(in the rows, 128 means zero)
Each named move below is a turn or a mirror, shown by a few rows before and after it. Which moves, in which order, take the first row of each later pair to the second? The first pair is answered.
K859:
[143 116 151 112 129  99 116  98 146] => [141 142 133  91 101 107 124 105 129]
[155 149 132 102  86  70 102 116  92] => [156 111 159 130 127  58  89 106 117]
[142  97 110 150 116 151 150 123 114] => [142  97 110 150 116 150 151 123 114]
K77:
[168 132 128 111 109 129 118 103  99] => [150 121 113 131  98 136 161 119  99]
[128 125 103 137 103 115 159 141 118] => [145 105 124 139 152 116 144 108 149]
[111 122 119 137  99 145 133 152  92] => [120  89 135 155 152 152 144 124 130]
[121 165 124 101 146 155 122 115 112] => [108 157 112 115 137 160 151 129 112]
K898:
[115 126 121 147  73 124 139 157  89] => [125 124 122 144  72 118 132 151  85]
[131 154 128 117 112 144 122 136 119] => [125 149 128 124 115 152 128 141 119]
[134  92 121 119 151 124 167 102 130] => [142  97 121 109 147 113 160  96 128]
K215:
[109 156 120 140 151 147 158 155 152] => [127 142 111 150 117 117 176 158 124]
[ 95 153 111 119 114 164 165 150 121] => [ 94 121 130 147 106  86 157 154 130]
[150 121 133 167  95  85 138 126 125] => [118 153 145 144 156 155 107 122 171]
[150 121 131 129 140 154 134 101 130] => [156 107 133 141 129 121 136 103 125]
K949:
[106  99 169 165 152 122  92 153 140] => [ 87 113 135 153 146 108 162 147 174]
[ 93 141 138 137 121 154 122 160 117] => [ 86 145 135 134 119 141 126 161 127]
[108 106 143 150 137 135 105 148 128] => [ 93 116 129 142 133 116 136 147 151]

(two moves a pair)
[106 137 110 135 151 194 170 147 124] => [120 104 113 162 104  97 182 156 103] : K215, K859
[109 144 109 120 150 214 132 147 114] => [ 90 154 143 114 143 151  57 163 122] : K949, K859
[100 156 122 104 176 188 142 118 120] => [ 94 144 156 115 190 152  88 124 132] : K859, K949
[136 129 125 124 153 139 143 111 138] => [154 131 127 118 132 115 130 107 118] : K215, K77
[104 168 112  88 122 125 136 134 167] => [135 144 111 105 139 192 146 124 135] : K949, K77
[107 155 108 108 134 171 170 113 148] => [123 109 123 145 106  79 177 117 138] : K215, K859
[102 132 120 120 138 203 114 142 121] => [ 84 136 143 118 144 146  71 148 150] : K77, K949
[148 117 131 130  82  81 101 140  84] => [ 87 158 115 101 148 123 144 129 186] : K215, K949
[156 162 114  92 126 135  65 105 117] => [130 123  83 149  89 160 156 150  87] : K77, K898
[118  84 167 167 157 121  79 129 141] => [101 101 107 162 131 164 190 137 142] : K859, K77
[140 131 120 110 151 134 143 103 134] => [118 153 112 103 132 142 142 126 126] : K77, K898
[115 121 166 150 170 149  53 135 149] => [167 164 107 101  81 153 103 121  75] : K215, K898
[113 102 151 150 168 205 117 144 127] => [169 138 133 100 115 182  94 120  73] : K898, K859
[104 169 125 103  80 154  83 173  82] => [ 81 107 111 163 126 177 190 168 132] : K77, K859
[120 166 119  93 110 103 101 121 132] => [ 87 140 123 126 153 142 137 132 169] : K898, K77
[138 113 112 130 167 130 157 141  95] => [128 138 102 112 145 123 157 151  89] : K215, K859
[205 109 138 115 166 182 116  58  86] => [101 161 113 117  44  62 129 164  76] : K949, K77
[124 103 139 166 129  86 117 130 128] => [107 126 119 147 161 151 152 119 159] : K949, K215
[124 131 131 136 124 148 118 144 124] => [131 112 134 151 131 131 129 136 131] : K215, K77
[122 124 138 138 143 145 101 125 126] => [136 112 124 146 127 146 134 123 108] : K215, K77
[124 124 141 118 194 154 108 116 165] => [122 126 132 116 193 154 128 113 172] : K949, K949
[143 106  99 120  98 116 133 111 125] => [134 124  99 105  95 110 120 115 131] : K949, K898
[ 86 136 133 142  92 121 121 171 110] => [110  99 145 155 168 141 147 119 164] : K949, K77
[110 112 122 156 110 121 158 147 117] => [130 103 133 156 108 101 133 137 106] : K898, K949
[ 84 109 138 163 119  85 129 164 143] => [103 131 114 144  77 106 136 169  98] : K898, K859
[124 119 132 144 131  83 103 126  91] => [102 151 134 121 160 129  84 127 116] : K859, K215
[ 77 172 141 106 151 118  85 154 163] => [ 85 167  97 117  87 127 156 176 110] : K77, K215
